[[73.9, 2.6, 65.0, 1.3, 91.4], [40.0, 52.9, 27.3, 88.8, 26.5], [98.4, -12.3, 28.7, 12.4, 60.1], [45.6, 92.5, 70.4, 84.0, 12.7], [-95.3, 44.4, -66.4, 202.3, 192.5], [170.3, 51.7, -229.4, 88.9, -65.5], [104.1, 3.2, 53.6, -13.6, 67.1], [44.7, 96.3, 59.1, 67.4, 26.8], [68.5, 7.9, 48.3, 24.3, 79.1], [29.8, 63.3, 66.8, 61.8, -9.4], [95.1, 31.2, 25.1, 41.4, 69.3], [52.0, 54.3, -8.7, 89.7, 64.8], [153.2, -86.9, -6.3, -133.5, 28.8], [188.1, -16.6, -32.3, -73.0, -27.9], [3.9, 58.2, -16.9, 150.6, 63.1]]
The entry just right of 104.1 -> 3.2
Read off the entry just right of the centre entry.
67.4
Read off the entry just left of 63.3.
29.8
The entry just left of 27.3 is 52.9
The first entry in reading order is 73.9
The entry just right of 153.2: -86.9
Read off the entry just left of the largest entry.
-66.4
The entry at the centre: 59.1
The entry just left of the centre entry: 96.3
Read off the entry just right of the largest entry.
192.5
Read off the entry just left of 69.3.
41.4
Read off the entry just right of 53.6.
-13.6
The entry just left of 12.7: 84.0
The entry just left of 3.2: 104.1
The entry just right of the smallest entry is 88.9
The entry just left of 26.5 -> 88.8
The entry just right of 150.6 is 63.1
The entry just right of 48.3: 24.3

M =
41,62,39,33,65,54,43,59,51,48,46,55,31
30,49,60,55,33,68,47,52,58,58,58,54,33
55,26,41,50,37,45,51,23,30,41,55,44,78
55,36,47,59,79,35,53,55,31,39,51,34,59
54,42,57,62,39,44,47,39,39,49,53,46,76
41,59,51,37,34,47,52,47,61,59,48,60,46
38,40,67,78,21,49,63,53,53,53,77,41,61
38,53,55,51,45,63,53,64,58,59,66,46,29
29,66,48,42,59,53,38,81,54,60,53,61,41
47,52,55,53,23,57,58,42,59,56,51,46,41
41,51,54,63,49,59,56,49,40,16,60,38,48
Read off the smallest entry in the last column.
Answer: 29
The entry in the bottom-right corner -> 48
Read off the fifth-last entry, reading row by row.
Answer: 40
The largest entry in the last column -> 78
Read off the smallest entry in the last row.
Answer: 16
Read off the top-right entry.
Answer: 31
The entry directly above 77 is 48
The 2nd largest entry: 79
Read off the fifth entry, reading row by row.
Answer: 65
Read off the entry just left of the centre entry.
Answer: 47
Read off the bottom-left entry.
Answer: 41
Read off the entry directly below the largest entry.
Answer: 42
The top entry of the column that holds the largest entry: 59
Read off the first entry of the largest entry's row.
Answer: 29
Read off the entry directly above the smallest entry.
Answer: 56
Read off the entry directly below 76.
Answer: 46
Read off the entry in the top-left corner.
Answer: 41
The last entry in the row that holds the largest entry is 41
Read off the third entry from the end, reading row by row.
Answer: 60
The second entry on the main diagonal -> 49
Read off the entry directly above 68.
Answer: 54

X =
[  -2.03  -57.27   45.60   22.40  199.90   59.27    6.86   33.64  -31.36
    5.99   15.69 -124.03   32.60]
The 1st entry from the right is 32.60
The third entry from the left is 45.60
The entry just right of -2.03: -57.27
Find the entry just left of 5.99.
-31.36
Find the 2nd entry from the right.
-124.03
Find the median of all entries.
15.69
Find the entry just left of -57.27.
-2.03

[[ -1  -8  -4   2   2]
 [-11  10  -1  -5   6]
 [ 38 -15 -27   3 -31]
 [ -7 -19 -15  10   0]
 [-25  30   6 -11   6]
 [-16  22  12 -13   9]
 [ -9 -19 -10   8  -2]
 [-15 -19  -6  12  -1]
 [ 16   2  -8   0  -6]
 [  0   0   1  -1   1]
 [  6 -27 -10  22 -20]
 [ 40 -51   1  37 -20]
 [ -1   2   2  -1   2]
 [ -1   3   1  -1   1]]
Counting starts at 0.
The entry at row 0, column 1?
Answer: -8
The entry directly above -51: -27
The entry just left of -13?
Answer: 12
The entry at row 2, column 0: 38
The top entry of the column that holds the largest entry?
Answer: -1
The entry directly above the largest entry?
Answer: 6
The bottom-left entry?
Answer: -1
The entry in row 1 and column 0 -> -11
The entry in row 0 and column 2?
Answer: -4
The bottom-right entry?
Answer: 1
The entry in row 1 and column 2: -1
The entry in row 1 and column 1 is 10
The entry just right of the largest entry: -51
The entry just right of the smallest entry?
Answer: 1
The entry directly below -7 -> -25
The top-right entry?
Answer: 2
The entry directly below -2: -1
The bottom entry of the column that holds the smallest entry: 3
The entry directly below the largest entry?
Answer: -1
The entry directly below -31?
Answer: 0
The maximum: 40

arr =
[[  6   1   4   2  -1   2  -1]
 [  5  -1   3   0  -1   1  -1]
 [-40  33  24 -18 -22 -12  20]
 [-16  21   3 -14  -5  -7   5]
 [  7 -13 -19 -10   6  -6 -10]
 [ 12  -6 -56 -12  34  -8 -22]
 [  3  -1  -1  -2  -1   1   0]
 [ -1  -7   2   1   0   3   2]
 [ 26 -25  -9  12  10  13 -20]
 [ -2   2   1  -3   1  -2  -2]
 [  1  -6  10   4   2  -1   0]
 [  0   1  -7  -6   1   1   0]
 [  5  -3  -1   0   3   4   3]]
The largest entry in the last column is 20
What is the entry just right of the largest entry?
Answer: -8
What is the smallest entry in the last column?
Answer: -22
What is the entry in the top-left corner?
Answer: 6
What is the centre entry?
Answer: -2
What is the entry just left of the smallest entry?
Answer: -6
The fourth entry, reading row by row is 2
The entry directly above the smallest entry is -19
The first entry in the row that holds the largest entry is 12
What is the entry directly above 34?
Answer: 6
What is the third entry on the diagonal from the top-right corner?
Answer: -22
What is the entry in the bottom-right corner?
Answer: 3
The entry in the bottom-left corner -> 5
The second entry on the diagonal from the top-right corner: 1
The entry just left of the centre entry: -1
The entry in the top-right corner is -1
The 2nd entry, reading row by row -> 1
What is the entry directly below -40?
Answer: -16
The entry just right of the centre entry: -1
What is the second smallest entry?
Answer: -40
What is the third smallest entry?
Answer: -25
The 3rd largest entry is 26
What is the entry directly above the centre entry?
Answer: -12
The entry directly below the centre entry is 1
The second entry from the end, reading row by row -> 4
The third entry in reading order is 4
The 2nd largest entry: 33
What is the entry directly above -18?
Answer: 0
The entry just left of -18 -> 24
The fourth entry from the end, reading row by row: 0

[[5948, 5802, 6112, 6491, 5893, 6131, 6581, 5435, 6303, 5073, 5572, 6978, 5972, 6268, 6105],
 [7108, 5956, 6013, 6181, 6838, 6747, 6047, 5388, 6483, 3661, 6202, 6429, 1675, 5918, 6138],
 [6166, 6318, 5865, 6179, 5248, 6502, 6567, 7140, 6269, 6861, 5640, 5535, 5618, 6330, 6167],
 [5487, 5995, 6193, 6451, 5961, 5832, 6427, 4554, 6252, 2261, 5813, 7064, 7921, 6055, 6091],
 [6116, 6216, 6312, 5786, 8066, 6421, 5686, 6171, 5596, 6428, 6512, 5786, 7081, 6165, 6069],
 [5333, 5901, 5720, 5733, 5917, 5582, 6378, 6054, 6458, 6091, 6223, 6688, 6999, 6070, 5900],
 [5828, 6457, 6654, 6114, 7253, 5896, 6127, 6624, 6526, 6623, 5507, 5888, 7272, 6258, 6123],
 [5799, 6598, 6093, 6138, 6077, 5748, 5695, 6160, 6406, 5402, 6166, 6018, 6991, 6151, 6086]]
Rows and columns are numbered from 0.
The entry just right of 6428 -> 6512
Find the entry in row 1 and column 0.
A: 7108
Find the entry just right of 5961.
A: 5832
Find the entry at row 2, column 0.
A: 6166
The entry directly above the smallest entry -> 5972
Find the entry just right of 6018.
A: 6991
Find the entry directly above 6999.
A: 7081
The entry just left of the largest entry -> 5786
The top-right entry -> 6105
The entry just left of 5733: 5720
The entry directly below 6252 -> 5596
Find the entry at row 0, column 2.
A: 6112
The entry directly above the largest entry is 5961
Find the entry at row 0, column 1.
A: 5802
Find the largest entry.
A: 8066
The top entry of the column that holds the largest entry is 5893
The bottom-left entry: 5799
The entry just left of 6458: 6054
The entry just right of 6093 -> 6138
Find the bottom entry of the column that holds the largest entry.
A: 6077
Find the entry directly below the smallest entry.
A: 5618
The entry just right of 6047 -> 5388
Find the entry directly above 6512.
A: 5813
Find the entry in the bottom-right corner.
A: 6086
Find the entry directly below 6318.
A: 5995
The entry just left of 6223: 6091
The entry just left of 5893 is 6491
Find the entry in row 0 and column 0.
A: 5948
The entry just right of 7081 is 6165
The entry at row 2, column 1 is 6318
